A single turn carries every row of the set below to another of its rows. Some are shown first; where does it send the rows asked next?
zetuf: [-38  -9  -9  35   1  -3   0  36  -5 -15  -5 -15  -4  -2 -10  -6  22  -1
  10 -13   6   0 -14]
zugag: [-17  11   1  21  13 -15   4  44 -18   4 -25 -36  -2 -15  -1   8   4  21
  -2  -1  -4  -7  -3]
Ruz: [-19   9 -14  20  31   4 -17  50 -50 -18 -14 -14   6   8  -4  -7 -15   3
   6  -2  -4  12 -30]
pama: [-41  -4   1  24   4   6 -15  50 -17 -22  -5   5  -4  15  -7   4  -5  -5
   3  10 -17   9  -8]
ketu: [-14   2 -42  15  -5   4 -15  54  -1 -14 -12 -23  16  16   3   8  -2   6
   9  11 -14   0 -12]
sut: [-41   6 -29  17 -18   6  -4  45 -16 -11  -5 -13 -12   9  -6 -10  21   4
   6  11 -16   8 -10]
kudis: [-30  -7  -9  18  25  -3 -13  56 -28  -8 -30  -6   3   1  10  -7  15   9
   5  14 -18  26 -47]
pugu: [-24  19  -8   8  20  11   0  57 -23   8 -23 -24   6   3   2 -28  15   8
  -5   1 -23  -1 -33]
vot: [-20   2  12  13  11 -22   6  49  -8  -3 -32   0   1   8  12  10  -6  13
  13  -3 -16  -7 -23]
dopi: [ -8  20   3  16  21   2 -10  26 -30   8 -27  -9   6  11 -13 -21  -3  10
  26  18 -16   8 -25]
rofek: [ -9  17 -28  23   1  12 -15  16 -17  -9 -22 -21  -4  -5 -17 -10   6  15
   9  10   1  22 -29]
biras: [-24  -8  -5   7  27   4  -8  31 -13   8 -23 -14   7  17  -9   1  -4  -6
  16   0  15 -12 -40]
Murik: [ -4  14 -28  17  21   0  -8  50 -17 -24 -30 -21  22   7  -2  19  -5   5
  12  10  -9   9 -36]
zazuv: [-30   7 -19 -12  -2  -3 -11  34 -18 -11 -15 -34 -13  -9  -1  10  13  16
  12   6 -29  18  -5]
napu: [-12 -20 -26  21  32  -9  -8  38  -3 -18  -7  -9  17  -9   8 -12   5  13
   2  22   0   5 -20]
Senif: [-29  -8 -32  -1  13   5   0  28 -17 -25   0 -26  -5  11   8  -2 -19   8
   3  18   2  16 -17]
forem: [-18  30 -14   8  11   0  -8  38 -20 -27 -21 -19   2  -5   1 -10   7  -3
   8  18 -32  -3   6]
tekog: [-24  14  -2   2  -1   8  -5  23 -31   4 -15  -8 -11   9  -4 -16 -16  17
  19 -10 -24   7 -25]
mev: [-23  -3   0  23  16 -19   6  45   4 -25 -21 -17  12 -18   8   2  -9   5
  12  -1   7  -1 -14]
rufo: [-24 -12 -40   9  15   1  -4  11 -15 -19 -19 -13  -2  24   2 -13   1  -1
  10   5 -19   7 -30]
dela: [-22  23 -20 -23   5   7 -12  38 -28 -12 -23 -15   6 -10 -16  -4   0   9
  11  14   6  14 -26]
Zefu: [-22  -6  -8  17  11   0   6  55 -31   9 -29 -14   2  25  -1   4  11  -4
  -5   3 -30   1 -29]
zosut: [-25  -8 -20  -6   1   0  -1  47 -14 -32 -28  -3  -4   8  -5   2  -2  13
  29  16  11   8 -11]
Leza: [-26  -9 -22   7  19 -10  16  36 -14   9 -13 -22  -8   7   3 -16  -9 -15
   1  -1  -1   5  -2]
vipap: [-25 -36 -18  13   3  -5  -1  30 -19 -10 -23 -23   8  -3 -11  -7  -4   8
   6  -8 -16   9   6]
ler: [-20  -2   1  17   0 -16  -8  31 -26 -16 -34 -12   3  25 -22  -7  12 -11
   1   4 -19  10  -7]
pim: [-35  25 -19   8   6  -2 -13  25 -22 -35 -25 -20  16 -13  11   1   4   6
  12   6 -20   6 -38]
bakuv: [-19 -23   7  10  24  -9 -20  28  -8   7 -33 -16  -8  -2  -3  -4   9  -3
  11  15 -10 -11 -26]
Masom: [-22 -22  16   4   3  -2   0  27 -31  -6 -20 -20  15 -15   2 -10  -2   1
   9   3 -23   5 -34]
Mogo: [-41  24   3  16   4   0 -15  35 -12  -9 -19 -20   3 -29   4 -23   6  12
  10  12 -22  -5 -23]
totid: [-16  -1 -25 -21  23   8  -6  39  -9 -15 -24 -31  10 -15  -3 -10  -2  23
  14  -3  -3  -2 -30]
Gafuz: [-14 -10  -7   2 -16  -2 -10  23   2  -7 -27 -16  14  -2  -9 -20  -1   6
  23   0  -7  -8  -1]
zef: [-31  11   9   3   6   3 -12  37  -8  16 -24 -18  10 -11  13  -2   3  12
   7  26   9  -1 -14]
fana: [-26   7 -14   3  30   5 -25  36 -15   1 -26 -24   9   5 -18  -1 -11  11
  10  25 -32 -15 -26]
runa: [-20   0 -26  17   0 -16  -6  44 -16  -6 -14 -31  28  -5   1   8  14   3
   4  20  12  14 -31]

Ruz goes to zazuv
Zefu goes to Mogo
Where do these go?
kudis goes to forem
dela goes to Senif
zosut goes to Leza
tekog goes to totid
ketu goes to zetuf

A single turn carries every row of the set below to another of its rows. Some are shown first; where does it send the rows asked next?
voza: [  5   1   1   2 -27   1   9  -5  -7 -16   8  37   9  15  18  10  -9  -6
   8   1  13 -14  11   7   0   9   8  -1  14 -12  -5 -22  -5  -1 -14   0]
tunef: [ -5  10   3   0   4   8  16   1   0  -5   1  -1   1  21 -24  -3 -10 -16
  -3  -5  -5  12  10  19  12   7  12  14 -20   3 -11  14  12   3 -17 -24]
Goli: [-15  15  29   6  -5  -5  17  -2   9  12  -2  32 -16 -18   4  -5 -17 -25
  -2  16  10  18  -2  18   8   9   2  14  -4  -2  -7   6  -2  14   7  -2]
gof: [-24  15  17  -6 -11  -5  22   4 -15   4   4  47   1  -5   0 -23 -30   0
   9   4  27  -3  -3  20  11  13   9  13   2 -15 -10  -6 -10  18 -17  -5]
rebaf: [-10  22 -26  -4 -14  -1  12   1  -7   2 -11  15   7 -11  -1 -11  -1  -8
  -5   4   5  11   4   7   6 -13  13  18 -11 -11   3  17   8  21  -7 -32]
Mezav: [-12  28 -10   2 -36  28  19 -13   9   4   2  35   1  -3  -1   1  -7 -24
  -7  16  22  -2  -6   6  -4  13  18  22  -6 -18  -7  17 -12  17  -6 -21]
Led: [ 28  14   3  11 -15  11   8  -5 -28 -16   5  16  -2  -8  -7  -4  -5 -21
   3   2  22   3   5  14   8  -1  11   5   1   5  22  -2   3   5  -9  -7]
sira: [ -1   1   2  -3  -5  19   0  19 -10  -7  -3  13 -11 -10   8 -30  -5  -5
  -4  -5  31   1  -8  -5  10   4  11 -12  -4   5 -38  22   6   2 -17 -17]
lokog: [  6  38   6  27 -17  21  23  -5   5 -15  -6   4  10  22   0  11 -22 -16
  17   2  23   0   9  31  13  19   6  -4  -3  -3 -28  11  -2  22 -12 -22]
kili: [  4   3  -2  23 -32  27   4 -18  -1 -20   7  26 -11   1   2 -34 -21 -16
  -4 -18  25  -2  -6   5  30  13  -8 -15  -7 -26 -23   5  -7  32 -14   0]
puf: [-13  13  -9  16  -7  28   6  11 -22 -16   5   2  -1  20   6 -20  -5 -10
 -11   4  20 -32  -3  -1  13   8  -1  -8  -2  -1 -29  12  13   3 -15   0]
minip: [-16  23  18  35  -6  15   7   9  -9 -14   4  14  -8  17 -11   3 -21  -8
   0  14   9   1 -16   1   5  16 -10 -16  24  -6 -10  11 -16  12 -10  -6]
Duziz: [  2  16  -3  15 -22  -9  15  -2  17  -4  -9  17  -7 -26   1  -8 -20   3
   0   1  17   3 -12  13  11  23  -5  -1 -24  -2 -50   5   3   9  -1  -4]
gomol: [ -1   9   8  20 -18   4  14  -5  19 -13  -4   9  12  33  14  -1   1 -13
   7   5  13   2   1   6   9   2  26 -25  -3  -6 -33  -2  14  19  -2 -15]
fiz: [  1  16   0  -5 -17  37  13 -16  10  -7  12  19   8  32 -10  -1 -17 -15
  -3   2  19   1  -5  -3  16  23  12   9 -20 -12  10   8   5  -4 -11 -12]
Der: [ 14  18   3   9 -17   5   5 -10 -10 -11  -7  16   5   4  15 -24  -9  -9
   1  -5  19  14  -2  15  23  -1  -9  -2 -50  -5   2   6   3  25  -5  -7]
Zilad: [ 17  14  13  26 -23   6   6  -9  24   0 -14   8 -10  -7  -4   4   5 -23
  10   6  29  12   6  12   7   6  21   5   0 -10  -6   7   8   8   2 -30]
moli: [-12  17  -4  14 -26  -2   3 -11   5 -14  11  36   4  -7  -1 -16 -16   8
  -1  15   4   5 -10 -17  27   7 -20  -4  -1   3  -7  13  -5  11  11  15]
Tamit: [-19  16   3   7 -16 -12  12   1  -3 -10   2  15  -2  23   7 -46 -15  -7
   5   0  20  10  -6   6  22   4  19  -3 -25 -17 -20  14  -1  41  -2  -7]
delof: [-35  19  -4  17 -10  16   1 -14   6 -16   4  22  10  13  -5  -9 -19  -9
  -6   4  25 -27  -3 -12  10   1 -13  11  14 -18 -33   3   8  -3  -7  -4]
buv: [-13  33  21  15  -8  18  34 -20 -17 -10  11  11   7  -5 -15 -13 -25  -9
  -3   4  19  -3   2  27  19  15   6  22  -3   4   2  13   7  23  -6   0]
kanuf: [-17   3  23  12   0  14   6  -5   8   0   5  17   3 -14 -14 -31 -16 -20
  -3  -9  17   1  -1  16  25  16 -13 -19   2 -14 -19 -18  -1   2 -12   5]
zumib: [  3   6  -4  19  -5  -4 -10   9  -7 -10  16   2   5  -9   6 -23  -4  -6
  -2   2  -3  -4  16   8  15   7   0  -2  21 -30 -17  -7  -3   2   6   6]
bazor: [ -8  24   3  20 -29   4  11 -27  20 -12   2  -2   1   8   3 -22 -13  -3
   2  -2  25   6   7   3  27  17   6  25 -17 -23   5  18  11  25  12 -13]
deka: [  7  19  -5  33 -16  23   9   1   1  -8   2  19   5  -9  10 -12 -17   2
   2   7  18  -1  -1  11  23   3  13 -13  27 -32 -42  12   7  28  -2 -15]
zavum: [  2  26 -14   4 -20  -1   4  -6   2 -14   8  16   0  15  16   5 -26 -12
  12   7  16   4  10  -5  18  16   4  11  21 -19  21   2  -2  11   9  -4]
Sela: [ 14  18 -12  22 -10   2  -1  13 -12 -18  -9  -7  -8   6  10  -7 -23   4
   1  -9  27   0 -19   2   5  22  -5 -18 -12 -23 -10  -5   0  10 -16 -17]
Giv: [-17   2  -2  -2 -16   0 -12  -8  14 -15   2  30  -6 -11   2 -23 -17  -8
  -1 -11  31   4  -4 -18   6  -2  -4  14   6 -15 -36  15  -6  -2  -8 -16]

Tamit goes to gof
Giv goes to delof
Where do these go?
buv goes to Led
deka goes to kili
Goli goes to zavum
tunef goes to rebaf
moli goes to minip

